A single turn carries every row of the set below to another of its rows. Some are shown first; where does it send the rows asked next?
Noko: | -3.78 | -0.07 | +3.45 | +2.53 | +2.95 | -2.14 | +0.52 | -0.20 | +0.66 | +1.59 | +5.95 | +0.02 | -0.76 |
kupil: | -4.55 | +0.12 | +3.09 | -1.51 | -1.00 | -6.60 | +0.52 | +0.11 | +1.67 | +1.70 | +0.89 | +1.29 | -4.16 |
kazel: | -2.27 | +1.08 | +0.08 | +0.41 | +1.47 | +4.56 | +0.28 | +2.58 | -0.81 | +0.22 | +3.02 | -0.35 | -2.16 |
Lok: | -2.64 | +1.36 | -1.84 | -4.79 | -0.71 | +1.25 | +2.08 | -2.79 | +0.55 | +1.39 | -0.26 | +1.37 | -1.88 |
Teb: | -1.50 | -2.13 | -1.30 | +3.69 | +1.04 | +0.15 | +2.51 | +0.05 | -2.66 | +2.43 | +2.49 | +2.84 | -5.90 |
savag: | -1.64 | +0.56 | -1.80 | +4.59 | +0.36 | +1.92 | +2.96 | -0.77 | -0.89 | +4.22 | +2.04 | +0.80 | -4.95 |
divek: | -2.99 | -0.65 | +2.93 | -0.97 | -1.49 | -4.80 | +1.86 | +1.66 | +1.45 | +0.09 | -2.20 | -1.08 | -2.51 |
vefol: | -3.81 | -1.42 | +2.91 | +3.88 | +1.44 | -1.74 | +0.32 | -1.77 | +0.88 | +1.04 | +5.51 | +0.79 | -0.87 |
tigel: | -3.06 | +1.03 | +1.45 | -1.48 | -4.11 | -3.92 | +1.70 | +2.69 | +2.36 | +2.47 | -0.44 | -1.56 | -2.74 |
Gal: | -3.91 | +2.88 | -0.24 | -4.58 | -0.78 | +0.40 | +2.22 | -1.86 | +1.58 | +1.66 | -0.62 | +2.54 | -2.88 |
munot: | -1.81 | -4.56 | -2.86 | -3.42 | -2.88 | -0.74 | +2.83 | +0.80 | +1.56 | +0.04 | +1.12 | +0.65 | -2.19 |
gaz: | -3.12 | +0.76 | -2.43 | +3.14 | -1.45 | +2.24 | -0.30 | -1.44 | -0.21 | +3.01 | +2.11 | +3.03 | -4.33 |
repug: | -3.83 | -4.29 | -2.88 | -0.43 | -1.76 | +0.64 | +2.75 | -1.50 | +3.29 | -0.37 | +1.07 | +1.76 | -1.20 |
musib: | -1.61 | +1.61 | +3.45 | -0.18 | +2.41 | -1.34 | +3.69 | +1.96 | +5.03 | +3.19 | +4.53 | +2.31 | -4.33 |
fil: | -1.06 | -0.88 | +0.00 | -1.75 | +0.49 | -4.31 | +5.95 | -0.84 | -0.03 | +4.40 | +3.53 | -1.12 | -1.21 |
fas: | -2.26 | -0.94 | +0.41 | -3.01 | +0.99 | -5.26 | +4.43 | -1.76 | -0.11 | +2.89 | +2.80 | -1.63 | -0.88 |
dur: | -2.54 | -0.80 | +0.75 | -0.20 | +0.53 | +3.80 | +0.80 | +3.50 | -0.74 | -1.20 | +1.76 | -0.46 | -2.61 |
Nem: | -1.48 | +0.28 | +1.50 | +0.64 | +2.22 | -1.01 | +3.19 | +4.57 | +1.94 | +4.02 | +6.10 | +1.37 | -4.24 |
Medap: | -0.28 | -0.75 | +3.82 | -0.88 | +0.44 | -1.15 | +2.77 | +0.26 | +3.80 | +5.31 | +4.79 | +2.84 | -4.64 |
loma: | -5.57 | -2.30 | -3.77 | -0.05 | -1.65 | -0.39 | +2.59 | +1.21 | +3.07 | -2.07 | +1.85 | +2.68 | -2.07 |

gaz moves to Nem
vefol moves to fil
repug moves to savag
Now find these:
fas moves to Lok
tigel moves to loma

